(in the rows, 128 means zero)
One turn moves every row onto another: examples first, then more rows asked
Z163: [110 145 105 120 133 110 148 168 108 136 114  77 107 122 105 152]
Z445: [112 171  96 112 131 154 130 143 108 125 133  90 112  98 116 112]
Z847: [102 163 120 102 113 123 122 122 117 127 130  98  94 108 113 108]
Z334: [111 138 137 126 109 147 153 145 111 131 117 113 108 106 126 169]
Z415: [129 136 142 136 113 128 159 145 117 118 114 113 105 111 122  93]
Z297: [104 152 134 115 107 123 136 120 124 130 128 106  93 104 128  99]
Z252: [104 149 127 110 116 131 144 156 120 129 147  94  90 128 101  99]
Z800: [115 144 139 125 108 121 149 149 125 127 141 100  93 121 117  90]
Z775: [138 166 101 113 125 129 132 155 118 127 112  73 113 128 115 109]
Z676: [107 152 106 100 116 117 142 143 143 125 134  82 110 128 128 104]
Z610: [111 147 119 116 111 116 151 137 142 122 138  94 110 115 140  95]
Z514: [140 136 125 132 149 134 148 155 134 134 121  86 128 117  92 147]
Z108: [119 140 112 123 151 146 144 132 137 135 120  93 134  95 110 155]
Z422: [121 131 129 133 143 142 152 150 112 128 104 123 125 100  90 123]
Z913: [124 127 115 128 146 135 163 157 133 127 100 111 138 112 106 123]
Z509: [125 144 119 126 113 132 154 146 123 116 131 102 128 100 136 169]
Z136: [116 149 122 119  94 149 132 130 133 127 131 106 106 128 106 162]
Z159: [118 147 110 118  98 147 139 135 145 123 138 101 117 130 115 159]
Z71: [117 136 136 125 144 151 141 138 121 149 105  99 111 110  92 152]
Z930: [123 138 115 125 143 131 146 133 122 126  91 117 136  95 108 129]
Z756: [102 152  93 118 137 116 142 153 106 128 126  83 115  99 112 155]
Z204: [ 89 144 108 116 136 130 148 159  98 142 118  88  99 108 105 154]
Z260: [125 138 124 132 117 127 164 142 129 111 123 110 120 101 137  95]
Z849: [107 154 113 110 127 160 143 159 111 146 111  86  97 128 112 107]
Z927: [123 145 120 125  96 147 141 146 137 123 143 102 110 135 101 156]
Z64: [134 136 137 132 108 129 158 164 118 124 122 101 115 124 121 165]
Z593: [112 138 134 127 114 134 156 128 120 122 107 117 108  99 137  98]

Z260 goes to Z415
Z514 goes to Z71
Z930 goes to Z913
Now these:
Z136 goes to Z159
Z64 goes to Z334
Z775 goes to Z849
Z297 goes to Z610
Z204 goes to Z756
Z847 goes to Z676

One turn moves every row onto another: examples first, then more rows asked
Z888: [136 156 109 130 115 134 103 140 102 136 149 117 125 132 129 160 152]
Z786: [132 137 107 150 104 123 132 117 138 146 132 124 110 103 139 123 167]
Z37: [139 106  95 112 125 113 131 130 143 128 135 112 117 147 113 127 167]
Z9: [117 137 125 155 144 112 116 136 136 109 133 125 132 126 114 147 147]
Z774: [143 117 134 136 148 117 105 123 142 144 138 131 123 103 117 102 138]
Z107: [122 142 110 123 160 128 114 138 113 124 105 131 123 128 116 138 142]
Z931: [128 132 109 135 150 116 100 150 139 125 116 129 131 120 106 137 147]
Z608: [124 137 132 116  98 154 121 118 127 131 151 126 114 137 116 111 151]
Z865: [146 144 133 142 153 129 108 122  89 144 146 116 127 114 123 110 153]
Z339: [124 142 119 111 145 128 138 134 148 150 138 108  95 130 140 147 154]
Z789: [131 112 100 116 127 115 144 117 128 119 137 108 113 155 121 132 164]
Z672: [129 137 120  98 109 136 108 118 116 126 149 124 111 147 110 101 147]
Z205: [140 129 151 137 147 137 129 115 127 142 133 128 120 108 122 103 138]
Z925: [147 155 108 122 116 123  95 148 106 134 150 111 127 137 118 149 153]
Z932: [139 138 120 106 144 109 127 144 157 146 147 101 102 138 123 133 155]
Z978: [143 158 111 123 115 142 105 147 102 143 142 116 126 131 124 154 154]
Z352: [153 141  99 114 119 124 125 128 122 156 113 121 108 116 123  99 165]
Z685: [136 148 130 124 157 119 125 140 112 113 118 118 129 144  99 126 146]
Z346: [147 142 139 154 145 127 108 123 100 143 154 115 132 112 121 113 157]
Z640: [145 139 121 138 155 127  97 125  93 150 141 121 127 108 125 110 152]
Z30: [137 134  87 129 118  89 111 113 124 135 135 119 107 120 133 112 158]
Z933: [145 126 137 122 157 110 114 113 118 133 136 124 118 122 116  94 134]
Z36: [149 156 115 127 112 134 101 152 110 140 149 112 129 133 117 150 157]
Z706: [127 123 128 131 157 125 114 107 119 142 127 136 114 106 134 111 131]
Z404: [114 131 122 125  98 132 107 111 132 120 164 127 113 136 122 119 146]
Z664: [136 140 124 109 142 127 136 145 157 153 141 105 101 130 128 138 158]
Z555: [141 134 119 148 150 119  90 125 103 147 148 122 129 103 127 116 152]
Z853: [130 141 118 107 148 102 131 132 146 137 151 100  98 144 131 137 151]
Z687: [140 158 112 126 117 125 103 139  97 130 152 111 125 141 124 154 151]
Z961: [120 142 118 114 146 112 136 127 144 139 148 105  95 137 142 148 151]
Z230: [114 132 105 103 111 144 101 113 118 134 141 135 106 132 127 115 142]
Z686: [140 137 130 159 144 124 100 124 106 144 154 119 132 103 127 119 155]
Z85: [137 151 113 128 118 116 147 103 102 134 128 114 103 130 137 111 160]
Z141: [131 111  97 114 125 141 147 126 134 137 122 118 113 140 125 135 168]
Z563: [155 143 123 139 105 104 135 123 132 134 145 107 116 127 115 101 169]
Z831: [141 110 107 119 119 132 144 135 147 133 133 111 119 143 113 129 172]
Z490: [130 146 143 147 142 135 134 143 130 118 123 121 133 130 105 137 152]
Z91: [121 109  97 125 123 126 144 117 136 126 134 116 112 141 132 144 165]
Z554: [129 124 142 146 148 109 119 104 126 127 149 127 118 113 128 111 134]
Z892: [122 125 109 113 100 138  93 126 141 135 152 132 115 127 115 112 148]

Z107 goes to Z685
Z30 goes to Z352
Z91 goes to Z37
Now these:
Z205 goes to Z554
Z932 goes to Z339
Z892 goes to Z230
Z555 goes to Z640
Z925 goes to Z978

One turn moves every row onto another: examples first, then more rows asked
Z635: [119 130 137 157 127 131 125 148 130 140 104 111 106 147 157 155 126 137
 109 156 122 125 131 130 156 135 129 125 144 137 132 138 113 126 122 112
 113 111 120 128 130 139 126  92 132 131 125 128 120 138 134 118  99 141
 140 145 104 113 138 124 100 141 135 128 112 133]
Z969: [ 96 119 126 143 121 120 134 117 124 111 118 124 143 115 123 137 108 155
 123 132 125 117 143 135 144 111 122 136 108 119 128 133 130 132 136 151
 142 138 135 126 112 146 115 124 102 132 144 123  91 119 140 120 165 106
  99 129 116 110 147 137 135 146 129 149 126 114]
Z634: [140 133 134 127 128 129 142 149 123 138 124 116 116 128 128 148 144 121
 130 129  92 115 108 118 124 110 141 119 128 141 111 112 119 140 101 120
 122 140 139 120 116 118 152 123  84 127 127 123 138 131 123 131 105 120
 142 171 128 131 113 149 100 146 135 140 114 113]
Z175: [150 137 102 115 136 143 161 141 156 158 144 120 107 135 149 137 111 108
 131 137  91 141 113 111 112 135 125 126 139 128 143 109  96 163 129 115
 107 121 116 129 118 130 145 107 138 119 117 124 139 147 142 139 113 103
 140 121 118 117 137 124 134 139 138 122 126 131]
Z989: [ 98 142 121 141 129 117 137 117 118 108 115 127 148 126 125 140 111 150
 124 130 119 125 143 124 134 122 119 125 123 117 131 130 129 144 141 155
 141 148 141 112 112 145 107 135  96 124 142 115  90 120 136 132 159 105
 112 135 132 114 156 127 130 157 126 158 134 117]
Z898: [118 128 113 118 135 124 152 132 106 136 143 141 140 124  91 117 109 147
 132 135 126 105 121 118 122 127 129 117 110 111 124 111 122 133 108 151
 116 137 115  92 106 119 140 163 134 126 135 137 107 128 132 132 157 135
 112 108 124 103 147 143 145 139 128 157 121 134]
Z705: [129 139 119 112 129 143 161 146 153 164 144 121 114 145 150 132 116 118
 124 142  89 137 108 100 121 136 124 129 134 126 137 117  90 162 124 124
  99 128 111 128 126 124 160 110 142 110 119 125 141 150 133 135 108 119
 146 114 125 112 134 137 118 130 139 132 128 135]
Z796: [114 129 101 132 134 140 136 134 110 145 138 121 115 118 133 113 115 140
  98 143 124  93 132 139 150 144 117 133 137 110 134 145 122 138 144 151
 121 100  91 128 110 138  95 125 142 119 120 118 110 134 141 139 164 113
 126 120 110 117 142 122 144 131 138 160 147 132]
Z535: [112 140 117 153 140 119 131 114 151 151 130 123 130 104 130 118 115 145
 120 127  83 137 101 122 135 111 139 108  99 125 144 119 122 135 153 137
  83 107 105 122 110 106 125 118 126 119 156 118 122 124 150 135 113 122
 131 127 118 127 142 110 135 139 121 115 135 123]
Z995: [133 126 123 109 142 134 144 129 159 111 156 116 153 129 117 122 127 146
 124 137 129 116 139 114 140 174 137 118 119 136 125 110 107 119 144 139
 113 119 113 144 130 107 150 146 122 117 133 131 123 132 145 131 118 139
 128 129 131 145 112 131 129 137 128 145 147 122]
Z95: [112 147 111 139 161 144 119 144 106 129 139 146 124 117 121 109 126 136
 126 115 106 133 132 117 152 122 117  88  99 121 127 125 121 172 114 131
 123 113 111 135 122  99 132 138 127 124 127 131 116 152 130 127 112 121
 120 161 133 128 114 136 140 133 123 125 116 121]
Z605: [130 136 114 115 124 124 157 127 105 129 135 134 140 125  91 119 117 128
 127 128 120 108 114 119 114 121 133 117 113 106 123 103 125 147 112 157
 119 135 103 108  98 105 142 172 136 115 139 132 124 132 128 132 158 133
 116 115 121 111 141 143 138 139 138 154 141 129]
Z76: [153 137 133 131 128 129 136 137 129 145 130 116 117 135 133 145 146 126
 128 114  90 120 122 127 128 104 135 110 139 144 106 119 116 140  95 105
 125 135 135 119 120 118 137 128  97 131 116 129 140 139 142 115 112 116
 146 171 125 137 121 133 105 149 137 128 109 114]
Z26: [141 128 131 148 131 134 124 136 151 127 116 113 110 153 153 151 126 135
 108 140 122 130 132 135 148 139 123 105 155 145 136 137 119 129 123 114
 112 108 110 119 126 134 132  99 136 126 115 136 127 139 138 113 100 133
 145 135  98 118 136 118 100 135 138 124 104 133]
Z378: [139 133 127 122 125 132 128 139 131 134 132 113 113 123 119 145 148 115
 134 124  90 121 111 122 127 107 149 115 138 142 108 113 118 138  96 112
 138 135 127 118 119 108 138 138  94 123 121 123 146 137 132 115 116 123
 141 168 122 133 120 141 103 144 135 121 112 127]
Z319: [149 131 128 120 127 137 126 149 120 145 117 114 113 124 128 150 144 121
 129 131  91 121 104 126 125 120 145 116 144 149 101 119 133 140 100 117
 122 118 143 124 125 121 145 129  94 124 124 121 149 140 140 117 106 117
 138 164 120 130 122 139 108 140 144 133 114 125]
Z759: [113 127 109 133 134 132 153 122 117 142 129 111 120 128 142 121 121 138
 102 146 119 111 136 126 146 151 126 123 128 108 134 141 129 154 140 150
 114  99  96 131 104 136  92 134 145 112 130 115 104 128 144 139 170 111
 133 111 114 105 148 119 142 139 141 156 158 134]
Z309: [114 124 118 140 125 111 118 133 133 147 127 132 143 132  99 147 142 133
 110 109 123 130 122 124 161 145 121 110 115 124 134 128 141 129 139 130
 120  99 118 119 110 129 144 114 123 130 127 108 106 138 119 132 112 104
 126 141 160 101 140 101 130 132 141 114 105 129]
Z627: [121 139 117 111 114 126 151 139 108 130 147 143 142 119  84 117 117 126
 122 127 115 107 119 124 137 127 136 121 114 115 137 105 121 129 115 156
 138 131 116 107 100 115 144 161 124 127 138 129 108 130 131 131 160 136
 105 112 121 113 143 146 147 141 129 157 134 123]
Z596: [137 124 137 149 128 139 125 142 141 126 120 111 109 149 145 167 115 141
 109 147 124 132 142 136 155 128 121 121 138 145 130 143 108 126 125 115
 119 113 107 123 128 130 134  99 135 135 123 137 119 126 132 117 102 133
 139 136 103 111 138 111  97 140 126 121 102 126]
Z682: [119 152 115 158 124 116 116 115 126 139 135 125 129 118 158 141 151 127
 117 128 123 106 117 102 128 172 117 130 115 116 120 126 103 122 130 132
 139 122 112 127 133 112 120 126 133 122 113 118 131 124 171 106 131 127
 125 122 133 142 135 115 145 147 137 146 122 120]
Z613: [151 136 121 112 134 142 168 147 147 151 145 125 114 148 159 138 115 120
 121 127  98 145 109 111 114 126 131 127 127 137 138 114 103 163 120 114
 103 124 115 138 133 129 149 105 125 118 116 130 137 147 135 125 102 105
 144 119 125 115 125 127 131 130 133 129 135 127]
Z731: [100 134 108 136 131 120 148 127 111 132 138 119 118 120 123 109 123 149
 108 145 118 107 126 141 151 140 133 130 133 116 132 141 121 147 140 150
 116 101  95 123 100 126  99 131 133 113 119 114 111 131 133 136 178 121
 138 117 114 117 132 121 148 137 131 167 156 132]
Z463: [106 131 104 131 133 137 143 141 119 137 143 123 118 110 141 109 116 133
 105 144 109 100 132 124 150 139 123 127 127 118 135 131 118 144 146 161
 127  98 101 122 112 132  96 134 142 115 120 119 105 121 137 132 172 110
 125 113 119 110 150 133 151 132 133 161 155 128]
Z265: [134 116 125 132 144 139 154 132 116 160  92 139 157 118 129 139 127 142
 157 138 121 133 150 124 128 148 129 137 119 119 121 106 119 128 129 145
 124 116 115 130 118 117 143 115 113 127 116 121 113 106 152 118 137 115
 116 147 132 159 121 124 139 137 125 131 111 109]
Z684: [148 137 107 114 129 137 165 139 159 156 137 118 116 142 145 134 112 112
 131 126  85 144 118 114 111 123 130 124 143 135 140 119  97 157 123 124
  96 123 113 129 124 125 155 124 136 118 109 133 137 150 138 132 102 113
 143 121 122 132 133 125 122 137 132 123 114 140]
Z358: [107 129 127 138 124 122 134 106 117 107 112 125 141 123 127 138 112 146
 119 130 117 124 142 139 143 107 123 133 111 117 132 134 133 134 131 154
 148 154 132 120 118 138 111 134  89 127 136 127  88 115 140 128 153 103
 111 140 124 122 135 133 124 142 119 149 135 109]
Z985: [113 126 130 156 125 117 139 116 107 101 112 112 140 133 122 146 106 156
 124 129 125 118 148 131 136 117 122 127 111 113 123 136 144 137 121 148
 141 148 134 129 110 142 115 142 105 130 146 122  93 118 133 124 150 109
 106 141 132 113 143 125 127 149 129 153 127 119]
Z568: [127 132 147 154 121 135 134 148 139 131 106 108 114 139 154 165 123 134
 107 140 118 132 134 130 150 129 136 111 147 134 126 134  99 130 124 120
 113 111 112 126 131 134 141 113 135 132 119 130 136 141 136 109  91 141
 139 124 103 110 140 116 101 135 126 122 108 123]
Z641: [122 132 113 117 124 129 154 127 121 144 146 138 139 122  94 118 112 128
 124 127 112 110 119 122 122 130 129 119 125 105 134  94 116 126 120 151
 127 141 112 100 103 116 149 177 127 118 140 132 111 137 132 133 155 134
 107 108 123 105 147 145 144 127 131 150 127 124]

Z759 goes to Z705
Z568 goes to Z731
Z378 goes to Z358
Now these:
Z463 goes to Z684
Z682 goes to Z535

